In the rows, 128 means zero.
Named moves (each a turn or a mirror), then the moves between two rows, first move first; the first pair answered:
Z_955:
[130 116 116 134 109 152 149 134 113 136 145] => [122 120 125 148  99 137 156 121 117 136 139]
[154 142 145 149 173 158 173 147 188 138  97] => [162 138 138 142 176 166 169 155 188 136 100]
[151 133 126 152 169 129 133 100 121 112 117] => [152 131 122 149 172 132 127 106 117 115 119]
Z_641:
[142 119 113 112 135 138 114  98 119 128 150] => [139 130 132 119 142 123 103  95 113 118 145]
[115 151 161 168 135 115 151 145 137 128 116] => [123 129 118 152 123 148 174 154 143 150 132]
[129 141 147 125  71 148 110 147  44  95 165] => [132 132 140 122  68 157 116 152  44 103 169]
[126 126 142 101 169 132 161 196 171 146  97] => [122 135 155 108 178 118 148 190 168 136  95]
Z_379:
[ 89 131 123 137 109 137 139 119 122 111 147] => [ 99 133 108 142 145 140 117 105 131 112 136]
[125 129 148 127 105 137 170 151 136 140 130] => [150 114 108 128 129 165 124 118  99 128 145]
[131 117 163 128  77 145 107 136  97 117 146] => [142 117 132 135 166 141  72 112 128 126 114]
[142 130  92 152 140 137 123  93 170 150 155] => [129 137 122 151 103 126 155 118 182 158 156]
Now pairs of rows:
Between the rows of a pair lie two moves.
[157 137 131  85 138 132  86 133 108 132 158] => [134 153 164 110 150  86 113 134 160 146 123] -> Z_379, Z_955
[165 123 117 159 116 153 142 101 132 102 109] => [171 125 106 132 144 168 139 135 145 119 108] -> Z_379, Z_955
[129 113 171 137 119 187 141 166 100 123 129] => [120 121 182 184 143 147 133 112 126 116  96] -> Z_379, Z_955
[133 123 124 128 112 127 161 115 150 144 139] => [133 141 141 142 129 108 124  92 121 119 130] -> Z_379, Z_641
[125 122 128 113 187 126 164 181 189 152 113] => [117 117 157 139  55 119 197 156 120 119 159] -> Z_379, Z_955
[147 149 101 134 184 119  96 105 112  93 106] => [130 137 109 168 139  95 154  75 145 106  96] -> Z_641, Z_955
[149 115 105 132 136 157 149 120 127 124 129] => [132 141 147 147 150 119 149 124 145 118 106] -> Z_379, Z_641
[114 128 141 113  96 161 163 154 122 121 138] => [131 134 133 126 140 154 103 112  90  93 125] -> Z_641, Z_379
[110 123 134 149 154 102 157  66 161 137 122] => [134 103  94  89 128 169 142 117 105 136 178] -> Z_379, Z_955
[134 141 127 117 197 132 102 144 144 123  87] => [121 130 140 101 105 146 167 189 140 142 119] -> Z_641, Z_379
[125 115 111 131  98 148 174 111 151 131 122] => [127 114 107 132 129 139 165 104 167 133 112] -> Z_379, Z_379
[130 121  67 116 115 117 162 159 153 151 109] => [140 144  90  98 163 113 102 175 120 128 104] -> Z_641, Z_955
[ 89 157 162  84  35  76 126 123 117 114 144] => [ 88 166 154  96 146  53 110 117 194 135  87] -> Z_379, Z_379
[133 118 119 134  90 156 138 158  82 107 145] => [120 129 128 178 167 112 128 112 142 109  87] -> Z_379, Z_955
[115 120 102  97 101 118 149 137 151 142 135] => [127 136 114  78 135 119 103 153 123 128 131] -> Z_641, Z_955
[120 141 162 156 152 103 125 104 146 126 116] => [135 108 111 129 119 156 159 122 150 153 147] -> Z_641, Z_379
[132 126 104 126 162 120 119 109 161 134 107] => [129 129 116  95 102 143 146 160 137 138 141] -> Z_379, Z_955
[129 141 152  73 130 165 150 205 117 164 139] => [135 140 136  85 184 161 127 193 139 168 116] -> Z_379, Z_379
[139 112 124 175 148 137 122 103  96 115 112] => [126 115 133 166 152 129 164 133 149 141  95] -> Z_641, Z_379
[132 146 117 100 165 105  97 161 161 146 109] => [128 144 138 111  64 102 121 146 109 125 147] -> Z_955, Z_379
[137 154 146  92 174 104  97 149 129  91 121] => [137 131 114  68 142 139 149 179 156 127 142] -> Z_641, Z_379
[105 149 169 133 196 140  91 140 137 108 105] => [104 124 152 108  89 176 154 179 125 128 156] -> Z_379, Z_641
[118 136 122 135 150 101 115 113 143 113 113] => [113 123 116 119  87 122 151 131 138 127 141] -> Z_379, Z_641
[105 111 153 140  86 131 137 105 129 118 113] => [126 101 115 130 128 154 102  89 117 114 113] -> Z_379, Z_955
[133 123 141 166 119 152 170 122 142 118 108] => [143 118 132 168 114 160 152 109 115 103 122] -> Z_641, Z_379
[112 152 156 109 219 115  20  97  80  94 122] => [ 73 125 162 190 104  69 160  27 168 121 108] -> Z_641, Z_955
[105 148 153 114 132 110 136 166 159 143 113] => [116 136 145 132  74 113 130 122 100 113 141] -> Z_379, Z_955
